In the rows, zero is written as 128.
Rotation paths and how fast each direction turns (degrees a step):
Each turn is a multiple of 5 degrees from 10 to 175, or 0.
Each row of a path follows its step; steps can be skipped.
Rotation 1:
step 1: [123 112 128 137 130 134 134 127 128 128 121 134 106 125 129 132 118 143
 134 119 127 118 128 125 129 130 129 121 129 134 120 112 119 125 130 123
 135 126]
step 5: [113 132 129 120 127 140 124 129 151 140 122 122 122 126 126 128 121 124
 123 121 116 125 123 123 124 126 128 137 119 136 137 124 140 131 128 120
 131 126]
step 6: [127 124 118 120 138 138 133 131 123 126 130 129 118 135 128 128 129 144
 122 138 121 120 121 130 131 145 128 139 114 134 121 125 132 124 127 123
 129 144]
step 7: [121 121 126 132 134 138 131 130 124 126 121 139 115 123 126 132 108 139
 150 129 124 125 132 128 125 117 139 130 128 136 120 125 126 125 122 128
 135 125]
step 9: [127 128 121 132 116 124 135 131 130 132 124 128 131 127 137 142 126 134
 130 137 124 129 120 131 133 145 129 138 120 125 114 113 124 137 122 115
 140 129]
step 10: [113 127 126 128 126 128 135 121 137 133 122 136 116 124 122 125 128 115
 144 136 136 118 128 125 127 122 140 146 118 121 122 134 125 128 124 125
 131 132]
step 12: [136 114 116 130 129 139 129 135 133 127 127 120 119 138 129 122 127 143
 132 133 129 125 116 121 124 138 137 128 119 132 119 122 124 131 117 125
 129 145]
step 15: [124 126 130 129 120 128 137 142 130 133 123 127 130 134 141 126 124 123
 141 131 122 139 118 128 125 138 143 134 124 124 113 122 119 132 122 118
 140 124]
step 16: [111 128 123 121 128 130 123 116 146 132 119 126 124 137 130 123 121 121
 129 141 136 125 134 121 133 127 140 146 130 123 128 136 129 123 125 120
 127 129]
step 18: [130 119 126 115 129 131 130 140 133 136 125 131 124 134 121 125 124 138
 142 129 124 130 122 119 119 126 145 127 121 127 120 119 126 127 118 137
 125 146]
Speeds:
[132 124 129 129 133 128 133 126 128 129 132 125 130 131 132 124 122 127
 129 128 128 132 127 128 128 125 131 128 130 129 133 129 127 128 125 128
 132 127]  95
[127 129 131 128 129 131 128 128 128 132 130 131 122 134 129 124 132 126
 127 126 128 127 128 127 127 131 124 131 128 125 127 130 127 124 127 125
 133 124]  70
[128 126 129 130 128 125 126 125 122 126 127 130 127 124 129 126 128 129
 129 123 129 125 133 127 131 124 129 134 124 129 129 129 126 124 128 132
 129 126]  110
[129 125 131 127 129 123 127 128 128 126 128 130 130 129 129 128 126 130
 124 129 129 126 130 131 130 138 126 125 124 132 131 131 129 131 126 127
 129 127]  130
[128 125 125 125 129 125 126 126 131 130 133 128 124 130 129 124 132 129
 129 127 135 127 131 131 129 126 129 129 129 126 128 128 129 128 127 128
 125 137]  175
Rotation 2:
step 0: [128 124 129 129 125 116 125 114 148 127 126 126 139 135 123 119 118 134
 131 133 138 121 116 128 123 127 135 120 128 137 126 124 135 120 129 130
 118 125]
step 1: [126 114 141 127 133 138 126 119 138 128 135 123 120 135 128 121 117 124
 128 145 127 132 134 122 125 140 136 120 128 141 121 125 123 124 127 132
 129 129]
step 2: [135 120 121 123 119 132 129 123 128 128 134 128 122 129 137 133 128 126
 109 132 129 124 138 123 128 124 138 122 143 138 121 114 133 127 119 134
 138 122]
step 5: [144 129 131 119 133 117 132 132 138 132 123 131 131 143 135 125 136 128
 124 126 135 124 117 114 124 134 124 115 129 136 129 118 131 130 130 130
 121 121]
step 8: [135 135 132 144 129 117 127 131 132 127 136 120 139 128 127 140 127 127
 129 121 135 109 120 130 122 128 132 122 132 139 126 136 116 126 124 136
 132 129]
step 10: [142 124 126 120 126 120 127 114 138 123 128 139 137 130 128 124 138 116
 121 136 125 136 117 129 127 128 136 120 124 133 115 125 132 126 131 140
 130 127]
step 12: [128 127 129 134 121 136 121 134 136 132 117 131 122 134 131 127 130 118
 123 128 131 118 132 128 133 119 146 136 152 127 124 131 133 125 126 132
 129 128]
step 13: [129 127 136 131 133 130 116 131 141 128 119 133 136 118 133 141 137 126
 122 131 132 111 119 121 123 125 137 128 131 137 125 125 120 131 134 126
 117 133]
step 15: [133 127 113 122 126 123 130 129 140 134 134 139 135 136 132 119 125 124
 124 130 137 133 124 120 123 111 127 127 131 132 123 126 143 136 122 137
 117 130]
step 16: [119 122 124 127 133 131 116 126 146 139 139 125 137 136 129 122 118 127
 135 131 140 127 131 126 115 131 130 127 131 134 127 138 120 137 133 135
 133 132]
Speeds:
[132 127 126 124 130 127 125 128 132 130 129 128 131 133 125 122 128 128
 132 128 129 132 126 128 132 128 124 124 125 124 128 129 131 126 131 129
 127 126]  70
[128 131 132 129 126 129 123 130 128 134 125 124 133 125 125 130 127 129
 128 126 130 122 129 131 131 125 128 129 131 125 130 130 125 125 130 126
 128 124]  80
[126 125 127 128 132 128 127 130 130 127 134 125 131 130 126 127 131 129
 128 126 124 122 128 133 124 132 128 130 124 130 131 127 126 129 130 129
 125 128]  140
[128 127 130 128 127 131 129 130 131 132 131 131 130 129 129 128 129 128
 127 120 128 131 129 126 126 128 124 127 131 128 126 127 126 134 126 122
 124 127]  35
[127 125 125 131 128 120 127 125 129 131 124 126 130 125 128 125 132 129
 125 127 124 128 126 126 125 125 126 124 131 128 130 125 126 129 129 129
 129 131]  140
[127 127 129 126 129 128 129 126 130 128 124 128 130 121 128 125 125 121
 130 127 129 129 132 127 127 129 130 131 125 125 124 127 124 130 131 131
 124 129]  120
[128 124 127 125 122 124 124 129 127 127 125 128 123 130 125 131 126 126
 128 125 129 128 132 129 130 131 128 126 128 133 129 131 127 126 131 126
 123 132]  65
[130 125 125 128 130 133 125 127 130 128 123 129 134 129 127 131 125 126
 127 131 126 129 127 129 126 126 128 131 129 128 132 131 132 130 125 126
 127 134]  20
Rotation 3:
step 1: [136 137 124 137 139 147 126 141 125 124 130 119 125 133 120 120 126 126
 125 129 143 134 128 143 117 132 120 133 125 130 137 137 119 123 127 133
 134 128]
step 2: [119 130 136 135 119 137 134 138 117 120 136 130 129 137 137 128 132 140
 125 122 126 139 137 143 112 123 126 131 117 129 134 132 120 123 130 126
 137 119]
step 4: [135 127 119 130 135 122 130 129 142 124 141 130 117 133 130 127 133 118
 133 125 139 129 123 139 114 141 133 129 118 125 138 137 119 122 138 120
 125 137]
step 6: [111 125 122 137 132 129 135 140 113 137 129 125 112 132 136 135 129 148
 131 124 135 122 124 138 126 126 123 135 126 132 137 128 124 130 136 129
 126 130]
step 8: [132 134 120 116 122 119 135 122 136 132 136 124 124 136 123 132 142 126
 127 133 128 128 114 138 135 132 127 134 127 133 144 145 118 134 135 136
 132 126]
step 10: [126 128 126 129 115 130 135 129 120 133 120 117 116 144 128 127 131 139
 136 130 137 127 123 128 129 119 118 137 130 126 116 126 111 124 138 117
 133 122]
step 12: [141 129 135 132 121 133 142 129 132 123 131 126 128 136 135 121 135 126
 126 135 132 141 124 138 138 126 145 131 138 121 143 132 114 125 131 134
 125 131]
step 13: [127 139 134 120 118 135 143 134 126 140 125 131 129 144 125 123 128 125
 127 136 140 128 145 126 129 134 125 131 128 123 136 132 109 123 134 129
 126 128]
step 16: [139 137 129 131 130 141 139 133 127 133 140 129 120 136 125 124 138 126
 132 117 125 138 142 131 132 126 126 140 120 125 148 133 131 125 133 135
 123 137]
step 17: [123 127 131 116 120 127 132 125 126 131 120 131 117 136 133 132 119 130
 122 122 133 143 148 143 130 125 133 132 114 133 139 130 125 121 139 134
 127 130]
Speeds:
[128 125 132 127 128 127 127 123 128 129 132 125 128 129 127 129 130 123
 133 122 129 128 126 125 128 125 125 126 126 128 130 124 126 129 129 122
 131 131]  65
[130 126 129 128 125 126 127 126 129 121 127 130 129 130 132 128 127 129
 127 127 126 133 130 132 126 125 135 128 128 127 122 125 126 130 132 126
 130 129]  145
[128 129 132 130 127 131 122 125 126 128 128 126 125 128 132 133 129 136
 127 131 124 129 128 125 126 131 125 125 129 127 127 130 127 129 128 124
 127 128]  90
[127 126 130 127 130 129 132 132 126 126 133 135 127 126 131 128 126 126
 127 130 128 125 130 126 127 131 128 127 126 122 129 128 129 131 132 126
 125 134]  35
[127 128 128 130 128 134 126 130 125 127 128 126 125 127 127 128 127 127
 130 127 130 124 127 133 126 128 124 131 128 127 119 126 126 133 125 129
 127 129]  80
[129 125 124 126 127 125 129 127 123 125 128 125 125 128 126 127 129 124
 121 129 125 129 127 132 126 127 124 121 129 124 129 130 129 127 125 129
 129 128]  110
